In the rows, zero is written as 128.
Rotation paths and how fast each direction turns (degrees per step):
Each turn is a multiple of 5 degrees from 10 to 175, or 0.
Each row of a path follows its step; steps can be skipped.

step 0: [136 124 115 138 127 136 119 115 128 122 129 120 143 124 133 116 140 115
 115 143 128 123 141 130 135 133 142 148 126 141 126 133 139 133 134 119
 133 127 128 122 126 133 124 131 133 130 120 124 124 129 127]
step 2: [148 122 130 128 123 132 128 129 132 129 129 134 129 115 128 131 139 111
 126 130 138 122 145 135 128 120 120 139 128 141 113 130 138 142 137 119
 128 143 126 137 142 121 127 132 130 123 129 127 123 134 129]
step 3: [137 124 119 123 124 131 131 130 125 124 135 117 127 118 140 126 121 114
 117 130 123 122 127 120 125 140 123 133 132 129 122 125 135 138 139 118
 109 152 118 128 116 140 124 136 128 132 132 124 126 135 124]
step 4: [138 127 125 133 123 134 126 123 120 132 117 136 126 110 136 124 132 120
 121 133 126 126 125 137 130 128 130 123 119 131 126 137 119 129 150 109
 138 146 125 131 130 137 129 137 113 122 131 133 137 135 125]
step 7: [131 129 124 116 125 130 118 130 111 123 128 131 126 128 128 130 144 112
 113 139 124 116 139 140 128 128 122 127 131 141 120 132 139 132 130 118
 132 139 133 121 135 120 135 133 127 131 133 130 124 116 110]
step 10: [135 115 122 122 137 129 123 113 128 130 139 129 136 127 142 129 134 121
 121 130 130 135 129 125 110 118 127 124 128 135 119 127 139 137 146 121
 118 137 137 133 133 124 129 147 123 140 117 124 127 128 128]
step 11: [134 119 115 118 128 129 122 127 140 127 122 128 130 116 137 128 145 116
 127 127 131 109 121 122 125 136 119 127 120 130 133 118 133 125 142 121
 124 132 123 133 126 138 139 134 112 121 118 130 114 130 125]
step 12: [134 114 129 129 124 131 115 127 135 124 131 129 121 119 148 130 129 117
 107 127 114 121 134 131 123 127 125 128 124 143 134 133 138 128 130 120
 133 131 131 113 130 119 125 141 114 127 125 135 134 133 119]
step 15: [123 120 132 117 148 125 116 120 122 122 130 130 128 122 144 117 132 119
 123 129 129 124 137 127 126 136 142 121 134 139 110 135 130 130 136 120
 113 137 118 133 134 116 130 128 120 125 124 124 123 125 122]
[131 125 126 130 122 127 126 126 132 129 132 127 128 130 129 132 129 132
 129 131 135 126 131 126 128 127 126 131 125 128 128 127 128 129 129 129
 127 126 127 128 126 128 128 131 126 132 128 130 127 130 131]
40
[126 130 124 131 127 130 125 129 130 124 126 130 132 132 131 127 130 132
 126 126 126 126 128 128 129 127 124 130 127 130 132 130 127 125 126 125
 133 126 129 125 126 128 130 129 128 127 126 127 129 126 126]
55
[128 128 129 128 123 131 127 127 125 128 125 125 125 127 126 127 125 126
 124 129 129 130 125 126 130 127 134 130 124 129 132 128 128 126 129 127
 130 129 126 122 125 127 131 126 126 130 129 129 129 130 126]
85
[131 128 126 128 130 128 123 128 126 126 126 128 130 129 131 130 124 130
 130 125 128 132 128 127 125 126 128 127 123 129 124 126 126 124 131 130
 125 129 124 128 130 127 127 125 126 125 128 127 132 126 132]
160
[126 128 128 125 127 124 126 127 126 127 125 127 128 125 127 128 125 130
 126 131 129 132 129 129 124 129 126 134 134 134 128 127 127 128 127 127
 131 127 127 127 132 127 127 131 127 129 127 127 127 130 130]
145
[128 131 127 126 125 127 129 128 128 126 128 130 123 132 130 124 127 128
 134 127 127 128 127 127 129 127 127 128 131 126 130 125 129 123 133 125
 128 127 126 127 129 134 127 127 126 129 128 128 124 130 129]
145

step 1: [136 125 130 121 131 136 128 129 118 123 138 127 124 127 127 132 141 125
 146 137 124 123 142 144 136 113 141 126 125 132 143 112 133 122 123 134
 118 119 138 118 119 140 140 129 134 124 132 132 126 126 132]
step 2: [124 134 141 133 108 120 134 134 132 133 124 133 118 125 118 126 113 132
 127 132 131 130 125 127 137 143 132 125 132 121 127 144 115 125 110 130
 127 137 121 122 119 137 137 133 120 145 123 117 127 131 133]
step 3: [139 131 129 130 144 136 132 111 138 127 111 141 122 136 134 131 134 124
 136 137 122 128 118 119 119 126 126 131 129 136 121 133 135 138 138 121
 133 122 134 123 135 141 126 121 112 122 135 124 144 121 134]
step 4: [131 120 122 134 118 122 137 124 133 148 136 118 136 135 127 124 131 132
 122 136 124 146 128 131 126 112 129 123 126 139 125 124 129 114 131 144
 127 130 129 144 116 128 132 134 132 120 128 134 121 146 138]
step 6: [143 129 134 122 133 127 118 124 116 123 124 130 134 128 124 124 125 120
 124 131 137 134 126 129 116 112 126 142 129 122 123 126 123 141 130 142
 129 136 134 122 116 110 112 130 124 133 148 116 133 123 133]
step 8: [125 131 125 121 123 118 135 131 121 133 130 130 143 131 124 145 143 119
 136 128 132 128 123 132 121 133 116 121 136 123 130 133 136 153 124 122
 140 133 116 131 130 127 125 131 129 121 120 141 119 116 118]
step 11: [131 127 137 124 138 115 124 128 137 125 110 137 116 137 134 149 134 127
 154 123 130 125 134 133 131 120 130 127 125 137 133 130 123 134 130 132
 131 124 124 124 139 131 122 135 118 117 124 132 133 128 143]
step 14: [131 133 132 129 136 109 125 123 123 135 125 119 126 128 117 130 124 124
 122 137 124 140 142 125 133 105 132 135 123 120 121 133 122 129 134 135
 123 116 129 112 133 119 115 134 123 126 136 120 110 131 128]
step 16: [137 130 119 122 111 128 138 124 128 120 132 130 135 131 137 136 145 134
 127 132 132 120 119 126 116 122 119 136 133 124 130 125 133 143 110 113
 136 118 130 126 125 122 119 131 139 127 134 126 116 123 143]
[128 124 131 127 130 128 128 125 129 130 125 126 129 128 126 128 129 130
 129 127 129 125 125 132 130 121 127 123 126 128 132 129 131 127 132 127
 129 129 126 130 128 129 129 129 129 128 123 130 125 128 127]
100
[127 129 126 129 124 132 129 129 125 128 130 128 127 127 130 133 127 129
 127 129 128 128 132 129 126 129 127 127 131 129 129 127 133 127 128 129
 130 127 126 132 127 128 127 128 125 120 127 134 126 128 132]
95
[128 128 130 127 130 129 129 131 130 129 127 129 128 122 127 127 127 127
 124 128 127 130 126 129 130 125 131 128 127 129 126 122 127 126 127 136
 130 126 131 128 127 128 131 125 129 126 129 130 126 127 128]
135
[125 130 128 124 129 129 129 131 126 128 131 128 125 128 128 131 128 125
 126 128 128 128 127 129 127 125 121 129 129 121 128 125 130 126 128 126
 127 127 131 129 127 123 127 128 128 131 127 127 126 129 124]
45

step 0: [131 137 140 131 132 134 134 111 132 127 136 114 129 128 138 119 136 127
 135 134 120 136 120 127 126 142 137 136 124 125 137 146 126 126 118 132
 125 117 113 133 121 120 127 136 111 131 131 120 131 125 119]
step 2: [110 131 134 116 143 130 142 138 114 126 123 135 119 125 131 130 139 129
 132 113 130 133 123 143 120 130 132 140 121 119 141 126 123 125 118 131
 128 139 131 136 131 119 140 129 130 130 123 126 121 129 117]
step 3: [117 142 129 129 127 129 130 113 133 141 141 143 117 129 129 121 143 131
 133 141 142 135 134 138 119 127 125 129 128 122 126 143 123 127 122 130
 123 120 117 122 133 122 117 132 124 124 114 128 128 114 126]
step 6: [127 145 130 135 121 127 138 125 125 122 134 122 121 125 148 123 141 127
 145 119 125 135 135 137 127 140 123 142 132 123 129 145 129 133 120 119
 134 127 130 121 132 128 121 118 113 124 127 130 134 120 122]
step 7: [126 132 131 116 138 130 121 132 124 138 120 128 128 129 123 136 137 115
 143 133 132 131 130 132 126 130 125 142 132 130 137 128 117 124 127 131
 116 140 122 146 147 128 130 126 115 128 112 142 121 128 119]
step 8: [125 133 131 127 132 122 143 129 135 129 140 145 130 125 131 139 135 135
 128 125 146 132 122 139 118 116 136 139 116 126 136 132 129 126 130 125
 123 122 129 135 127 116 134 131 120 139 119 111 118 117 119]
step 11: [127 139 131 129 128 134 140 122 121 116 124 128 132 114 134 132 147 130
 127 120 135 140 126 133 122 126 127 135 118 139 137 127 120 132 122 117
 123 127 111 141 135 118 127 126 113 123 142 125 134 115 126]
step 13: [122 123 132 130 136 114 137 128 126 128 133 133 111 136 117 146 128 122
 132 136 139 131 129 128 117 146 133 142 124 127 140 138 118 133 131 133
 125 142 118 134 138 130 130 133 123 133 118 119 119 128 119]
step 15: [132 142 135 127 133 134 137 122 116 123 130 131 127 122 126 119 141 123
 131 130 139 117 128 120 119 137 128 120 137 134 141 139 139 127 117 129
 133 119 135 133 129 140 129 120 112 129 125 139 119 129 110]
[122 127 126 127 127 124 129 124 124 129 126 126 126 128 123 127 129 130
 126 127 128 130 131 127 129 127 124 127 129 128 130 127 126 135 126 129
 133 127 126 127 129 127 127 131 129 127 130 127 125 127 129]
40
[128 126 133 131 128 122 127 128 129 127 129 135 125 133 126 126 127 128
 128 130 133 128 127 128 131 126 130 127 130 130 129 126 128 125 124 129
 128 126 127 127 128 126 128 127 131 126 125 127 126 129 129]
70
[129 124 124 126 130 125 127 131 128 126 130 125 129 132 128 128 129 126
 131 127 128 129 128 129 132 129 127 133 127 124 126 130 127 128 127 127
 130 130 128 132 131 121 127 126 127 126 129 126 128 130 127]
65
[125 131 129 124 126 133 130 128 124 129 128 126 129 130 127 130 132 129
 126 128 134 126 128 129 129 125 129 132 129 128 126 125 126 127 128 124
 125 126 129 126 133 127 127 129 130 126 123 129 130 129 130]
80
[127 124 129 124 124 128 130 130 124 126 125 133 130 127 130 130 130 130
 125 126 128 130 127 128 129 126 129 125 122 125 128 126 127 128 126 130
 126 127 129 128 126 125 131 125 126 130 130 127 128 123 129]
120

step 0: [132 135 110 116 131 127 131 134 137 114 130 126 124 150 129 132 125 114
 134 116 133 129 125 128 128 121 127 136 141 124 124 132 132 120 118 130
 137 128 138 132 120 132 128 127 117 114 133 125 109 133 123]
step 3: [135 135 115 139 119 122 140 123 111 124 120 126 137 125 129 127 143 116
 117 123 133 126 125 125 122 117 135 124 127 137 138 124 137 123 122 135
 127 126 135 129 115 125 140 121 133 144 128 119 138 139 133]
step 8: [123 137 128 114 132 132 135 128 140 145 118 116 135 122 130 140 128 120
 117 139 131 138 126 120 134 119 128 116 134 129 129 130 140 124 129 140
 119 133 135 140 121 120 132 138 119 124 133 125 127 109 123]
step 10: [135 138 139 148 115 119 118 138 126 134 136 127 121 122 127 118 117 123
 122 127 134 109 144 131 123 132 145 126 130 124 114 127 127 126 127 128
 133 133 130 126 131 139 126 130 137 127 119 131 126 116 122]
step 12: [125 120 115 127 134 133 141 127 118 119 124 140 134 134 139 122 125 125
 116 113 124 119 123 129 130 129 133 132 131 126 132 147 131 133 127 117
 134 135 117 143 137 116 119 119 116 143 126 127 133 132 126]
step 13: [121 128 119 130 139 120 128 142 125 124 120 132 139 116 120 124 125 146
 134 122 138 138 124 126 143 143 135 115 126 125 130 128 132 121 124 131
 136 133 109 124 115 132 126 138 121 123 125 141 126 127 129]
step 14: [132 121 125 126 134 146 126 120 147 128 124 136 119 134 134 124 137 128
 130 129 141 131 125 122 130 135 143 132 122 124 142 117 116 125 137 147
 132 118 131 121 124 135 129 135 131 123 132 121 136 138 131]
step 15: [132 137 131 137 140 118 130 143 119 126 136 126 119 123 130 134 135 126
 126 134 121 128 127 118 129 130 127 134 127 130 120 132 120 145 137 145
 120 113 148 132 133 126 127 124 122 140 125 132 130 142 115]
step 16: [140 142 135 117 109 135 123 130 125 127 129 119 129 125 117 133 130 134
 138 127 123 140 123 128 112 118 131 114 120 128 122 129 129 131 129 128
 119 128 123 129 136 131 127 113 109 115 120 131 122 134 129]
[130 127 131 126 127 125 130 129 133 127 132 124 128 130 129 132 127 126
 130 130 128 129 130 131 128 127 130 127 127 131 124 129 131 129 129 125
 131 130 129 126 130 125 127 132 128 130 129 123 127 123 129]
35
[128 128 127 126 126 123 129 127 129 131 124 128 132 129 128 128 132 128
 129 127 126 127 128 128 132 131 132 133 133 126 130 128 128 129 126 129
 127 129 124 125 123 125 128 128 125 125 129 126 127 126 126]
80

step 1: [149 134 129 135 134 138 134 133 129 118 121 135 135 125 131 140 126 138
 146 132 127 110 126 132 130 116 136 137 137 133 125 120 125 117 127 133
 134 122 127 129 140 140 127 139 120 134 136 132 127 127 128]
step 5: [142 123 136 126 130 128 129 140 132 139 136 135 141 132 137 136 130 124
 134 124 133 110 128 136 121 131 134 115 136 129 126 123 131 129 136 126
 127 124 126 137 140 128 128 137 147 137 137 116 123 126 117]
step 6: [129 131 127 132 124 121 121 126 129 144 128 143 128 118 135 133 143 135
 131 130 135 126 126 141 141 127 140 124 145 141 128 131 135 128 131 121
 118 120 129 138 120 134 120 131 140 129 144 132 129 122 117]
step 7: [128 129 145 145 126 127 117 113 134 133 121 140 127 125 129 125 134 135
 136 124 131 125 127 142 143 137 113 131 135 130 123 120 129 127 116 125
 127 118 125 127 125 127 123 144 134 137 126 121 117 118 123]
step 9: [140 128 131 132 135 113 136 130 132 117 125 141 123 131 134 145 117 140
 135 137 123 129 126 132 136 134 142 122 136 138 125 135 123 122 135 119
 118 115 132 130 138 134 123 128 130 137 134 127 116 128 118]
step 10: [141 129 136 140 130 134 129 116 130 129 116 138 130 128 132 134 115 144
 136 135 125 110 122 132 137 125 136 126 131 132 120 115 142 125 119 132
 113 119 132 134 126 132 125 131 118 129 134 130 132 117 128]
step 11: [134 128 129 147 125 129 134 115 130 129 134 132 135 136 129 138 136 134
 133 141 136 110 128 139 132 123 126 136 134 125 110 131 122 128 135 122
 132 116 129 131 132 127 117 139 114 120 120 121 133 122 132]
step 12: [131 125 139 132 129 125 125 129 122 125 148 133 128 126 120 142 127 137
 140 141 125 116 133 135 125 131 135 122 131 134 119 134 126 134 122 125
 129 120 128 112 136 123 112 131 126 131 125 119 134 135 108]
step 15: [127 127 123 139 124 130 123 126 120 135 136 147 143 122 125 132 139 126
 131 134 130 120 135 141 132 126 120 121 145 132 121 125 126 128 126 120
 129 124 127 135 121 129 119 131 138 138 123 131 131 121 103]
[128 129 130 126 129 128 127 133 131 131 128 130 130 127 129 125 122 131
 129 128 130 126 126 129 127 126 127 127 131 130 129 127 129 124 124 131
 130 127 126 125 126 124 131 125 127 127 126 125 131 129 125]
155
[128 125 130 128 129 135 127 131 127 131 130 127 130 131 130 127 131 129
 128 128 131 128 131 127 129 129 126 125 131 131 130 128 128 129 129 126
 130 134 130 124 126 130 127 128 134 128 127 130 129 126 128]
35
[122 130 129 129 129 126 130 128 129 126 127 126 127 125 126 132 126 130
 128 127 131 131 128 129 126 127 132 133 133 131 129 131 125 127 129 127
 132 128 129 126 127 133 127 128 129 127 130 129 130 127 124]
130
[130 129 131 133 129 131 129 125 128 127 128 128 129 124 129 126 129 129
 130 130 132 128 125 127 125 128 125 134 126 126 127 123 126 125 126 125
 131 130 126 128 131 128 131 127 130 126 129 127 128 125 132]
110
[126 131 128 128 129 126 130 126 129 131 127 129 125 130 126 131 128 130
 131 127 134 124 131 129 131 127 130 129 125 127 133 127 130 127 130 128
 124 134 127 132 126 127 130 126 127 132 128 128 130 127 128]
90

step 0: [125 126 118 137 133 116 127 112 114 136 132 135 136 121 125 145 132 114
 138 116 133 135 124 138 122 128 128 123 122 138 132 130 114 136 124 132
 122 125 124 130 128 132 142 115 135 136 135 127 125 136 118]
step 1: [144 123 134 119 137 126 129 109 140 128 139 124 131 132 141 131 128 138
 128 118 134 139 123 117 117 134 126 121 126 125 123 112 135 123 125 130
 131 127 134 131 149 124 133 129 124 124 128 126 122 116 139]
step 3: [140 130 126 136 125 119 127 136 142 127 131 115 138 135 136 138 130 125
 124 114 124 138 131 136 135 125 104 131 138 132 139 123 114 136 131 126
 120 121 129 124 129 132 137 125 141 136 123 138 125 129 126]
step 6: [131 132 128 138 135 127 132 120 128 126 122 117 126 141 133 141 134 128
 136 133 122 142 128 137 126 130 134 124 118 125 131 127 116 143 119 124
 121 113 128 138 124 124 132 129 112 127 125 148 120 139 115]
step 8: [111 127 122 110 133 119 123 123 137 125 137 118 141 129 128 140 127 141
 116 133 131 117 122 117 127 118 130 129 113 125 135 124 123 119 122 124
 130 119 125 129 137 113 136 133 133 127 119 131 125 134 131]
step 10: [134 118 133 127 135 132 125 132 136 129 129 126 122 122 125 127 136 129
 128 132 139 130 116 129 146 124 118 111 132 131 127 137 120 136 131 121
 123 122 135 125 137 134 133 125 127 126 126 144 132 147 150]
step 12: [132 132 134 131 134 124 125 121 120 131 120 124 130 123 132 132 131 126
 117 121 131 126 117 148 113 122 135 130 114 137 145 134 122 145 109 128
 135 127 117 128 121 126 134 135 123 124 124 124 129 138 135]
step 13: [133 115 123 142 124 137 136 123 126 128 133 128 127 129 131 147 128 140
 125 125 133 135 114 118 126 139 133 105 123 128 124 132 140 133 132 132
 115 127 123 127 143 133 137 120 129 126 135 138 120 128 125]
step 15: [134 125 131 135 120 112 129 138 133 129 128 128 133 119 139 136 120 131
 122 114 118 113 124 140 134 124 128 124 128 127 147 130 139 122 121 129
 127 120 132 129 125 125 134 122 137 124 107 128 120 141 121]
[129 127 129 128 123 127 129 125 126 130 129 131 127 131 130 128 132 124
 129 130 125 124 127 124 131 128 131 130 126 128 129 129 127 132 130 130
 127 133 130 128 127 127 131 130 127 133 129 126 130 127 127]
155
[128 125 126 130 130 129 127 121 124 127 128 129 132 128 130 129 126 130
 126 128 124 129 127 129 129 123 131 128 126 127 126 127 131 126 125 127
 126 124 131 127 131 129 128 127 126 130 131 124 125 127 124]
55
[127 132 126 130 129 131 129 126 128 130 128 126 130 129 130 131 131 129
 131 129 130 129 129 124 128 130 126 132 126 130 129 123 128 128 133 128
 129 122 127 125 128 128 125 130 127 130 125 131 126 124 127]
140
[127 125 129 131 130 131 130 127 132 126 128 132 124 129 129 129 126 129
 133 127 130 127 124 131 128 127 124 126 128 127 129 126 131 130 129 129
 122 127 130 128 127 128 130 129 125 127 128 125 128 124 133]
120
[126 125 127 129 124 129 128 127 126 127 128 127 124 128 127 126 124 125
 130 130 125 123 129 129 126 131 124 127 123 130 127 129 130 125 130 131
 129 126 128 129 129 126 130 123 126 127 129 133 125 127 125]
160
